One turning vector, and how many ticks it has turned
The counts run from 0 to 869.
[ 19.8  -5.5  -0.1   7.2 -29.4   6.3  21.8  25.0   3.3 -32.8   3.0  24.3
  18.2 -17.2   2.6   9.3 -32.4   7.5 -18.0  17.6 -16.5  13.5  33.2  11.5
   8.6   8.8  -9.4 -40.3 -31.0 -20.8 -16.3  19.2  26.3]
606
[ -9.0   0.9  12.1  21.8   0.1   1.0  -6.2  -2.2  23.2 -28.9  24.2  -9.1
  26.4  -6.9  32.0 -14.4 -51.2  -1.3 -40.7 -20.0   5.5 -15.6  29.0 -16.4
  10.8   1.0   1.1   1.5 -13.1  12.8   2.9 -26.7 -28.8]
80
[  4.3  16.2  -3.8 -22.3  -7.8  22.7  12.3   7.5  -5.9 -29.2  36.1 -13.3
  23.0 -24.3   9.4 -10.2 -21.5 -10.2  -2.2   7.8  21.5  19.1  39.6   6.4
  25.7   6.8 -21.1 -13.1 -40.7  11.2 -20.8 -14.3  35.6]
399
[-21.2 -14.1  14.0 -18.0 -48.5  -8.8  30.0   0.9   3.7   9.0 -26.5  -9.7
  26.6  -4.8 -21.3  26.6 -12.8  -3.8  -8.1  -9.4   3.7  23.7  26.5  10.5
 -30.0  24.8  16.4  16.3 -19.1  15.5 -19.7 -30.5  13.5]
5
[ -8.7  19.1  15.5  11.1  -0.7  10.4 -16.5  34.1  18.9  -2.4 -15.4  32.8
 -14.5  -0.5  17.0  14.0  -1.8 -29.6  41.1   0.4 -18.7  25.1   3.0   7.8
 -18.5  51.3  -3.5 -29.4  -4.2   4.2  23.8  10.5  11.1]
281
[ 10.8   2.9 -13.2   8.7 -11.0 -15.2 -20.6 -36.0 -21.9 -30.4  -2.0 -29.2
  32.0   8.4  40.8 -33.9   1.7 -13.6 -27.6  -1.9   8.4  -9.8  17.3   2.7
  -7.2  -3.0  22.6 -26.4 -12.4   6.4  11.1   9.7  29.2]
255
[ 28.6  38.4 -26.6 -14.1 -21.0   6.5 -31.7 -20.8  -9.2 -20.1   2.7  15.5
  23.5  -6.5   3.8  -8.0  30.9  14.8   4.0   2.6  24.4  22.6 -12.8   5.4
 -14.9  -0.2 -12.3 -31.5 -14.5  -6.6 -43.7  12.9  -3.4]
32
[ -2.2  44.7  17.0  12.8   8.9  36.8 -31.4   5.7  21.2  -6.5   8.9  17.8
 -30.1  13.4  19.9  -6.9 -33.7  -1.0  30.1 -14.5  -4.4   4.2   8.0   1.8
   5.7  36.2 -18.7  13.9  -7.8   6.9  14.6  23.7  -7.7]
489
[-21.2  -0.8  28.8   2.4  43.2  -2.3   2.2  17.1  -7.3  -7.5  21.4 -10.7
   0.4  31.6  28.6  14.0 -39.7 -29.0  28.5  16.6   0.7  14.0  -4.1  -9.0
  19.9  13.4 -16.4  28.5 -11.5   2.0   6.7 -20.6 -23.7]
807
[ -0.8 -10.0 -10.9  -4.9   6.3  -8.1 -23.2 -31.8 -17.2  -6.5   5.0 -35.1
  41.0  48.8  23.5  -8.5 -12.7   2.1 -17.8  -3.7   8.3  -1.9 -23.2  -3.4
 -15.3 -25.6   3.5  19.1  11.3  -6.7 -18.8  -7.6 -45.6]
444
[-29.8   5.9  -4.8 -12.4 -19.8  13.1  -8.3  28.5  -6.7  -5.7 -21.3   2.2
 -13.7  16.0 -30.6  33.7  -0.3   6.8 -16.1 -27.5 -10.1  32.6  28.7   5.7
 -27.3  28.9  13.2 -10.3  25.2   2.9 -16.4 -17.6  25.7]
214
[ -1.8   2.2  -7.7  25.2   1.1 -17.0 -48.1  -7.1   1.1  32.3 -19.7  -1.7
 -10.9   2.2  -0.5  -0.8 -21.2   7.7 -14.2  -5.5 -20.0  12.3 -13.4   2.9
 -37.8   6.9   4.7  12.8 -24.9 -38.4  16.5  35.5  22.2]
344
[  0.2   8.4   7.9   8.7  -4.4  18.5   1.4  14.8  10.6 -35.9  -7.9  35.5
   0.6  -8.4 -17.5   5.2 -16.3  -1.4  42.6  -1.1  -5.2  52.8  23.0   3.0
 -27.3  34.6  -6.0   2.2   6.9  -0.8 -22.1 -31.9 -13.7]
824
[-16.7 -17.2   8.6  21.0  11.5   3.5   0.1  19.5   9.9 -26.0   3.8  16.2
  -2.2  50.2  20.3   9.3 -54.8  -1.9  25.0  -2.0 -36.4  14.1   4.5  -0.3
  15.7  -9.1   4.1  -5.2  19.8 -14.6  27.9   5.7  -8.4]
600
[-28.1   6.2 -19.7 -15.3  -7.4   2.0 -26.1 -22.5 -11.3   6.8 -16.3 -24.2
   9.3  24.8   0.1  30.0  31.7 -12.6   4.6  -8.8  24.5  -7.7 -12.8  -0.9
 -15.6  -7.2   8.4 -27.0  22.9  54.7  -1.3 -12.7  19.8]
38
[ 12.8  12.4   8.3  35.7 -27.1 -11.8  12.2 -34.5  -7.5   0.1 -47.2  10.3
  -5.4  17.2  -6.7  25.8  -7.2  -4.2  -4.8  27.7 -22.8  -8.6  15.5  16.9
   1.9  -3.8  16.1  -6.0 -36.3  14.9   0.2  33.1  27.1]
672
[-32.9  -9.9  -5.8 -26.2 -20.3  12.3 -13.0  21.1  -2.5   1.0  26.9 -35.1
 -11.5  30.6  -0.5 -19.2 -15.2 -18.4 -11.8  -1.2   5.4  47.6  30.6  -2.9
   2.9 -39.6  -7.8 -10.8  -1.4 -16.7  -2.3 -11.6  -0.1]
726
[ -5.9 -13.4  -9.1   8.2 -16.8 -21.1 -41.0  18.6 -17.4 -32.2   5.5  24.4
  27.7 -10.2   2.2 -13.1   1.9  -0.2   0.3  -6.0   2.3  44.1  -7.8 -26.6
 -26.5 -14.4   5.1 -16.6  -3.5 -44.8 -18.0   6.5  17.3]
538
[-14.5  25.1  14.7   8.2  15.9   0.3  16.4  18.2   3.1   4.4  12.9   3.2
 -11.9  11.7  11.5  17.9   3.2 -25.4  15.7 -10.5  -5.0  15.8  10.4  29.3
  -7.3  46.2  17.3 -13.1 -35.5  12.6  13.0 -48.5  35.6]
72
[ 10.6 -19.6  -5.2  -6.6 -42.1  -5.8 -14.6 -21.3   9.2  -2.1  -5.9  -2.4
  18.9 -38.5 -13.2   7.7   3.5  22.5 -17.5 -12.6  23.0  -3.1  -1.8  -4.7
 -56.4   5.4  -0.7 -31.2  -2.9  13.1 -26.8 -10.3  18.9]
433
[-14.3  28.9  -0.5 -15.4  -6.6  -6.5  25.6  -6.8   9.6   3.9  -9.3 -31.3
   0.5  26.1  -0.6  30.6   7.0 -25.5 -19.6  19.3   6.8 -28.3 -19.5  28.1
 -27.7  36.9  -5.7  -4.2 -21.1  37.6   3.4   3.9  -7.7]
371
[  9.4  16.9  17.5  -6.3  15.3  13.1  -3.0  13.3  11.7 -57.4  14.5   2.5
   5.5  12.7  17.4   7.8 -11.4   4.0   3.6   6.8 -20.8 -35.0 -21.2 -12.2
  20.6  13.0 -18.1 -23.2   0.3  17.0 -16.5  39.2  32.6]
384
[ 13.4  -3.5  -8.9  32.0  15.1  21.6 -41.6 -10.0 -19.2  -4.6 -23.3  -6.2
  15.0  -9.4  -5.2  35.9  -1.7 -10.5 -14.8  -6.1   7.6 -41.6 -34.9 -12.9
 -10.4  26.4 -21.3  16.1  -8.6  29.0 -10.2  25.4   6.0]
559
[  8.8  25.6   0.2  38.3  27.8 -10.6 -31.7 -22.5  -8.3  21.5  12.1  31.1
 -16.8  -0.7  30.1  13.6 -18.0  15.9  23.3   1.4  10.2  20.4  -1.9   6.9
  -1.8   2.0  10.3 -32.6 -24.2  -2.9  21.4 -17.7  27.4]
678
[-20.5  10.9  25.3  10.5  16.8  -7.5   3.6   2.9  19.2 -33.2   0.5   2.1
  22.6  17.4  21.8   4.0 -47.2 -15.7  12.6  11.4 -27.1  11.4  10.1 -25.7
  30.2 -11.6  -7.5  33.2  -8.0   8.1 -16.8   0.0 -37.6]
810
[  5.3 -26.3   8.6  -4.0 -24.4  29.7 -14.6  18.5  -1.1 -29.1  -0.6 -19.0
  19.7  24.3 -14.3 -27.8   0.3 -17.2  -1.6 -21.8   4.5   0.3 -27.0  -1.3
 -33.0  19.6 -16.5  42.4  -9.5 -18.2 -19.5  -2.3 -18.3]
841
[-11.9 -11.6  11.1 -11.2 -37.0   2.1   0.9   0.1 -52.2  -8.1 -22.8   8.9
  24.3   6.1 -16.3  38.9  28.8 -12.9  -9.3  -1.0  40.9   4.4   5.8 -13.2
  -2.7  18.2   7.5   5.8 -15.8  14.8 -30.6 -22.3   9.8]
544
[  3.8 -22.5  -1.9  30.4  -4.7  -8.0 -17.2 -29.5 -28.7 -12.3 -57.4  -6.3
  16.0  -1.0 -13.7  33.3 -19.1  -5.2  -5.7  24.7 -17.4   2.4  14.3 -16.7
  -8.9 -21.1  -1.1   6.3  10.2  14.4 -28.7  28.0  15.2]
130
[-40.7  11.2  -3.4   0.9 -19.8 -21.9 -10.1 -22.0 -19.3  34.7 -21.6  -1.8
  -0.2  20.4 -14.2  45.1   2.0  -4.8 -10.2  -1.2  29.6  23.8  11.9  -7.3
 -12.8 -14.8  19.2  21.1 -11.1  13.7 -10.7 -32.4 -16.1]
548
[ 20.2  -1.8 -16.1  -9.8 -17.0  29.5 -47.4 -19.6 -15.4  -6.8 -11.0  13.1
  13.3  19.4  11.3 -21.9   2.7  11.5  50.3 -12.9   8.0  24.6 -13.7   1.9
  -9.9  -7.0 -14.7 -11.1   8.5  -4.0  -8.9  31.3  21.5]
856
[ 21.1  35.7   8.8  39.2  15.0   4.5 -22.8 -13.5  -5.8  -7.5  -4.3   4.1
 -37.7  42.8  17.6  -5.6  22.0  -0.5 -12.9  10.2 -21.7  12.5  -5.8  20.3
  -9.2  -1.9  11.9 -30.2 -11.4 -21.1  -8.6 -11.8 -23.3]
568
[  1.4  17.9   4.5  25.4  -9.3   0.2  -7.4 -19.8   0.0   3.7  -8.1  18.3
  11.7   1.1  27.9  31.6 -47.3  10.9 -19.2  14.3   0.4 -23.4  23.0  -9.5
  44.5 -13.0 -10.6 -17.3 -17.1  13.7   6.2  36.4  -7.0]
273
[-35.1   6.1  18.9 -44.6 -21.6  -6.7  27.9  14.1  19.5 -10.1  15.1 -18.2
   0.1  33.5 -14.8   9.9  12.6  -1.6   4.6  -4.9 -16.1  30.4   6.4   2.1
   2.5 -21.5   5.4 -21.1   1.1  15.5 -32.9 -37.4  14.2]
722
[-16.0  26.0  33.2 -16.6  -5.6 -13.1   8.1   4.1  35.4  -5.6  26.8 -12.3
  -3.8 -24.9  22.4  13.9  -6.8   6.2 -42.7  -8.5   3.1  -7.1  20.9 -15.3
  -4.5   3.2  -0.4 -44.5 -18.2  22.6 -28.7 -37.0  -8.9]
291
[-18.8 -30.5   5.4  12.1   3.9 -19.2 -42.0   4.5 -17.0   4.7  -4.1  10.6
  -6.7  12.3  12.0   9.5 -14.6  18.4   0.4 -14.0 -11.4  44.1   6.0 -27.4
 -16.1 -36.8  11.8 -34.6  25.1 -32.6  -4.8  -5.8  22.5]
535
[ 22.4   7.7   5.3  21.7  13.1   1.2 -47.5 -19.3 -14.1 -30.8  -5.5  13.3
  20.8  -4.6   7.7 -11.2 -23.1  35.5 -11.3 -20.3 -14.3  15.8   7.8 -27.6
   2.2  -9.8   2.5   6.6  -5.2 -25.3 -40.8   8.0  25.5]
747
[-11.5 -22.3  16.1  -7.9 -28.9  11.9 -16.0  10.0   9.0  -3.6 -13.1 -37.0
  38.1 -21.4  20.1 -12.2 -24.6 -27.7 -36.9 -17.6  -9.1  12.0  34.7 -19.9
  -3.6   1.4 -11.0   2.8 -10.3   6.3 -22.6  -0.1 -18.2]
621
[ 10.6  31.7   4.0 -10.7 -11.5  27.3  -0.5  16.1  12.2  -7.2  30.3   7.7
  11.3  10.1  21.0  -8.2 -23.5 -15.1   5.7   3.5  23.0  -5.0  -7.9  12.1
   4.0  39.3 -37.0  11.9 -44.0  -8.3   1.0  11.2 -45.1]
698
[ -4.2 -19.0 -19.5   8.3   1.1 -20.6 -41.6  22.5 -18.3 -19.1  15.6  13.7
  17.9  -2.2   1.8  -4.0  -6.0  11.7  -9.2  -6.8  -6.4  45.3  -5.8 -22.3
 -25.9 -18.0   6.6 -21.6   3.7 -51.4 -10.0   1.2  21.0]
537
[ -1.0  28.3  12.5  19.4 -16.5 -22.6  -1.8 -19.1   6.0  10.9 -27.6  27.2
  19.5  28.4   8.0  42.0  28.0  19.1 -10.2 -17.3 -15.8  -5.0 -15.4   1.7
  -2.6  -0.8  33.4 -26.5  -8.1  21.4 -24.9 -28.3  -6.5]
355
[ 33.8  33.9  -8.5  39.4   7.0  12.8 -27.3 -12.0  -4.7  -9.4   5.1   7.9
 -24.8  34.2  16.8 -10.7  22.7  -7.1 -13.3  11.1 -16.3  19.5  -6.4  23.1
   2.6 -15.0   3.9 -33.3 -23.3 -20.7 -11.3  -8.4 -24.5]
569
